Questions about the array below. Rows and columns are numbered from 1.
1) Report the entry directly below 146.
2) Report the entry in row 3 and column 1.
3) Report the entry in the top-left corner.
4) Report the entry just right of the centre entry.
5) Report the entry at row 2, column 1.
6) Report the entry in row 1 and column 2.
7) Report the entry in the bottom-left corner.
8) Report the entry directly above the centre entry.
[[131 108 121 130 142 132 136 128 145 122 133]
 [128 131 128 124 133 121 128 125 127 132 126]
 [137 128 128 133 146 136 137 135 150 121 128]
 [132 128 126 128 142 136 141 122 138 126 135]
 [129 128 128 127 128 128 128 127 141 122 130]]
1) 142
2) 137
3) 131
4) 137
5) 128
6) 108
7) 129
8) 121
